Each scene shows the same named points in several views, each turned, perhaps mirrored, and shifted as a whole.
A view may leave some points out. In some views, one point has been moved. Which views, in the order they come, and which point in each? Write no view if no view has one.

Scene 1 (7 views)
In the rows, 128 means zero.
panel a:
  lived 153 136 111 117 119 135
  sizef 139 154 137 91 137 130
  kuv 170 106 114 111 121 121
  Zodoz 115 159 136 116 130 134
  med 139 168 115 114 134 136
  Magov 138 143 114 100 103 124
  fil 148 160 153 107 109 117
  punu 108 115 155 101 124 129
  Vazu 143 163 130 105 122 94
panel b:
  lipo 103 129 135 120 119 117
  lived 100 138 133 138 102 129
  fil 125 124 91 124 89 118
  kuv 125 136 146 145 107 151
  med 86 150 111 117 100 114
  punu 111 94 108 105 130 140
  sizef 105 136 106 101 95 136
  Magov 110 122 133 120 94 112
  Zodoz 89 127 97 109 117 114
panel c:
  lipo 168 115 117 54 162 164
  Zodoz 187 97 100 80 163 162
  sizef 191 124 116 91 162 149
  lived 175 115 135 61 144 162
  fil 185 111 135 105 171 174
  punu 155 126 84 93 161 176
  Magov 182 125 131 63 167 176
  med 199 99 123 68 158 148
  Vazu 180 108 139 85 191 155
  kuv 147 135 149 67 138 159
panel d:
  Magov 123 108 133 137 121 68
  Zodoz 120 130 131 161 151 52
  Vazu 139 112 125 158 111 36
  lipo 127 133 137 131 127 65
  lived 122 116 139 116 133 52
  med 112 120 148 147 138 36
  fil 136 95 111 154 137 43
  punu 124 141 93 146 150 78
panel e:
  lipo 122 132 171 128 170 128
  Zodoz 110 112 164 153 149 129
  punu 80 107 177 137 178 148
  sizef 92 133 143 151 159 124
  lived 122 150 157 126 157 141
  kuv 112 171 160 120 183 155
  med 125 133 147 149 145 121
  Magov 105 145 170 122 155 119
  fil 85 150 173 159 143 129
panel f:
  sizef 155 195 133 175 90 88
  med 140 216 130 199 95 99
  fil 162 177 135 186 118 104
  Zodoz 136 209 143 173 106 109
  lipo 164 232 125 174 113 100
  kuv 185 216 83 174 111 93
  Magov 167 215 129 186 123 85
  lived 158 220 104 188 112 93
  Vazu 179 197 143 198 102 110
panel g:
  lived 136 193 99 140 128 115
  Vazu 112 155 72 153 119 107
  med 127 176 100 162 145 100
  Magov 131 185 79 131 126 98
  Zodoz 145 168 95 167 128 83
  fil 111 173 85 156 100 88
  kuv 136 189 105 118 106 136
  sizef 122 160 108 144 123 87
Moved in: no view
